In the rows, zero is written as 100.
The rows of Y fall into a few groups, which share some directions, and each row is roughly a mix of its group's hidden directions, except one row that fits no group.
Y:
100  137  86  85  109  92  88  87  148  98  140  93  104  83  153  78  109  110
122  139  89  59  115  121  64  82  88  73  127  100  107  75  135  114  83  98
105  88  102  56  123  127  95  109  114  70  76  86  141  89  98  114  51  114
130  69  87  129  86  116  71  63  112  66  115  148  85  82  100  89  102  108
89  103  116  81  77  115  95  125  25  103  97  100  87  111  63  115  114  85
67  123  126  59  159  75  92  91  106  108  76  84  116  113  93  102  102  82
99  71  130  155  96  99  121  115  95  87  114  140  76  102  68  69  102  99
87  109  78  87  68  100  93  99  95  96  127  110  62  117  121  93  171  105
121  69  54  97  70  130  103  143  84  77  96  89  85  106  112  99  134  120
102  58  76  94  58  111  71  81  143  96  127  106  107  112  133  91  107  124
118  67  108  125  81  119  122  134  113  60  95  135  81  67  103  74  106  120
84  103  107  143  146  71  129  116  87  141  72  82  111  109  76  99  100  91
102  83  119  91  104  123  114  109  77  96  64  97  134  88  68  131  43  109
111  128  65  92  86  122  137  133  135  82  108  83  106  71  126  84  110  131
108  96  95  147  128  94  151  122  99  122  69  84  111  99  100  128  70  116
142  61  87  148  66  119  120  126  87  87  88  106  87  90  91  108  74  108
55  99  116  67  77  88  99  125  90  122  93  85  104  121  66  68  143  89
102  130  95  120  108  90  106  85  149  107  137  110  108  67  148  79  92  120
113  94  99  94  121  93  80  77  160  87  111  103  119  81  148  91  66  114
68  124  96  34  91  94  83  111  94  122  88  61  120  110  96  97  125  90
141  109  110  121  121  104  93  75  112  73  126  117  87  90  137  120  47  94
114  92  98  148  133  120  131  121  79  99  82  111  123  68  75  105  67  121
112  132  87  41  82  117  89  107  119  75  112  88  104  68  145  102  99  110
62  96  84  73  76  99  103  120  87  125  80  83  111  108  71  81  160  107
105  118  53  67  102  132  125  135  122  74  94  69  116  93  111  94  116  128
117  115  57  90  99  111  118  105  152  97  97  67  126  84  137  106  83  126
57  121  122  69  135  86  85  65  90  96  96  123  93  119  78  99  141  88
114  86  66  130  67  107  118  129  98  92  110  107  62  99  113  81  154  111
132  127  106  102  134  123  86  94  83  68  123  114  109  64  117  112  51  101
93  98  99  49  105  140  104  142  67  61  84  91  112  100  71  101  103  107
83  111  79  80  96  113  98  58  151  88  113  122  115  82  129  103  118  141
64  88  128  116  87  75  138  135  98  128  91  89  85  134  74  81  127  90
130  64  105  79  93  127  99  98  109  42  66  118  94  94  94  123  69  105
75  151  127  46  143  92  95  79  97  84  93  106  103  94  91  106  106  84
99  78  104  74  64  97  53  112  70  97  125  96  74  130  104  84  134  73
84  124  55  65  121  122  90  120  81  93  118  72  108  127  99  98  144  111
116  111  139  102  107  74  100  87  126  91  126  96  74  130  135  112  56  70
102  142  79  96  106  78  103  71  150  129  116  72  117  94  140  103  86  103
84  122  101  87  76  85  106  107  98  100  135  99  54  133  132  99  151  92
126  88  95  109  70  109  104  146  43  88  90  99  62  93  93  102  127  83
74  86  126  85  126  96  87  67  82  78  80  137  81  128  59  108  126  86
103  64  155  102  90  104  87  111  73  71  91  143  81  84  77  88  85  86
83  128  105  116  141  69  121  133  80  147  83  65  110  99  99  93  113  85
71  100  84  86  90  104  90  74  97  90  106  137  78  100  105  98  173  120
93  68  143  87  110  98  65  86  54  99  86  117  105  116  70  119  74  77
81  126  56  77  124  118  90  115  82  96  129  79  102  127  104  91  153  112
128  88  79  98  88  97  74  87  143  98  120  91  109  84  167  100  81  114
107  72  119  47  83  101  52  107  67  77  91  96  83  120  99  106  103  68
126  75  63  126  56  102  108  124  110  94  105  99  65  98  129  87  140  108
83  152  94  56  124  121  115  121  117  74  124  91  118  79  109  77  108  117
98  75  151  95  119  83  69  66  98  101  86  121  112  102  89  112  51  78
106  100  148  44  86  92  80  96  101  80  75  97  101  91  91  105  61  67
108  99  80  150  94  120  139  75  128  97  100  130  109  74  93  112  86  141
106  102  87  54  71  97  65  126  110  107  124  64  105  100  151  85  107  94
81  159  72  64  125  118  120  111  109  103  114  67  129  97  101  99  106  119
103  95  132  50  82  89  61  104  89  69  107  110  68  106  109  80  120  65
122  94  66  104  67  117  108  110  141  101  115  87  119  72  146  99  83  134
109  75  78  70  79  134  95  148  62  66  91  93  89  110  87  99  128  106
99  62  68  130  53  109  91  93  103  105  121  123  82  106  112  93  146  126
109  72  112  115  111  79  110  87  133  121  58  77  128  110  90  117  46  93
127  94  99  74  79  103  79  122  124  99  116  58  124  99  132  92  46  90
123  126  109  117  139  96  127  107  102  103  98  81  106  97  131  136  42  99
69  57  105  108  106  88  78  72  94  104  94  128  85  141  78  95  148  99
117  74  63  120  74  117  139  139  107  81  71  92  81  104  87  92  134  117
73  152  131  69  153  81  105  92  84  106  87  93  105  100  81  102  103  76
108  75  68  70  89  140  98  143  60  72  86  83  103  113  86  112  118  115
103  99  84  66  55  104  61  102  118  104  145  83  102  103  144  82  109  102
114  61  138  83  93  78  50  79  109  80  98  121  77  107  118  90  91  67
112  62  127  118  92  115  120  111  85  92  60  115  116  82  68  121  51  108
104  96  116  51  82  88  51  100  88  79  115  101  69  115  119  83  126  65
94  117  131  73  126  83  107  111  106  119  83  61  131  109  98  112  44  80
131  37  91  98  74  120  92  116  94  59  69  115  80  105  101  113  99  105
124  123  80  75  107  130  59  77  83  65  132  122  102  64  120  102  98  108
97  71  91  96  57  101  68  109  70  100  121  110  67  123  103  89  153  91
87  150  99  91  131  111  134  146  61  110  106  75  109  88  109  116  99  110
89  117  95  63  105  76  109  101  117  133  73  46  118  124  122  130  87  91
123  120  90  139  140  122  133  120  75  91  100  105  109  70  109  123  66  121
99  133  118  57  125  104  97  77  138  84  101  89  132  89  110  107  49  98
84  87  108  76  109  104  77  46  155  84  110  116  127  116  103  102  76  114
90  74  104  112  61  90  88  88  111  91  121  131  60  122  94  72  151  93
75  90  96  139  122  96  116  51  143  115  100  127  123  109  83  102  93  128
142  55  95  98  52  126  85  117  86  62  100  108  77  103  101  107  80  94
82  139  103  116  131  112  142  98  110  116  100  97  142  75  83  107  65  128
115  64  151  122  90  90  98  89  108  92  80  135  99  74  93  103  49  93
90  77  100  141  74  76  134  106  118  115  101  105  58  139  108  101  138  101
115  85  139  114  118  110  81  94  96  76  106  127  118  76  66  75  47  86
103  55  127  131  88  76  77  77  70  117  84  122  75  123  78  112  102  71
73  108  80  93  98  123  109  133  60  109  90  102  116  78  64  80  149  121
98  97  115  72  93  81  67  135  56  111  106  71  82  127  100  87  122  58
85  143  83  38  101  97  88  106  92  115  102  58  110  107  129  119  117  96
133  79  72  102  38  122  87  121  105  90  128  93  91  86  136  94  98  114
74  146  109  60  98  86  112  126  86  113  122  68  81  126  127  106  127  89
93  85  94  38  76  106  53  91  114  78  114  100  94  112  133  93  129  99
83  139  122  33  131  94  80  80  118  84  101  90  116  98  111  101  85  87
131  73  117  81  60  95  100  117  137  61  80  109  74  76  123  80  91  88
125  105  113  105  47  97  131  130  79  101  63  101  76  57  92  106  96  88
125  96  106  145  121  128  104  106  77  67  120  143  94  64  87  89  79  113
80  111  126  116  161  85  125  81  99  107  66  108  113  108  59  111  82  91
90  134  46  85  122  126  125  121  112  98  112  69  124  104  108  97  123  133
Here is one row of each group, with its name. Which group are the others in?
91  117  87  113  134  99  133  81  149  110  82  98  135  74  115  110  78  134 -> <37>
99  96  46  91  128  123  97  119  122  73  120  91  106  111  123  81  142  130 -> <42>
111  88  135  152  128  103  128  120  91  93  98  119  105  87  73  90  51  99 -> <64>

98  76  102  89  102  91  64  76  59  128  82  81  108  140  81  138  88  76 -> <42>
112  67  103  156  88  95  112  125  56  116  93  106  76  118  65  98  109  85 -> <37>
107  108  63  120  69  103  106  109  134  128  131  82  118  77  144  88  101  131 -> <37>
84  100  95  57  108  105  84  103  96  120  60  68  155  84  69  97  84  99 -> <64>
131  57  100  141  90  98  85  59  132  80  100  135  87  97  102  100  76  100 -> <64>
99  80  103  69  66  75  65  60  141  101  103  94  84  133  119  97  112  77 -> <64>
77  68  106  134  76  98  118  119  93  105  95  125  83  109  60  68  147  108 -> <64>
76  106  101  66  69  106  71  101  87  88  127  116  81  106  90  67  159  93 -> <64>
63  92  103  76  142  70  83  91  134  128  84  74  130  124  118  90  113  99 -> <37>
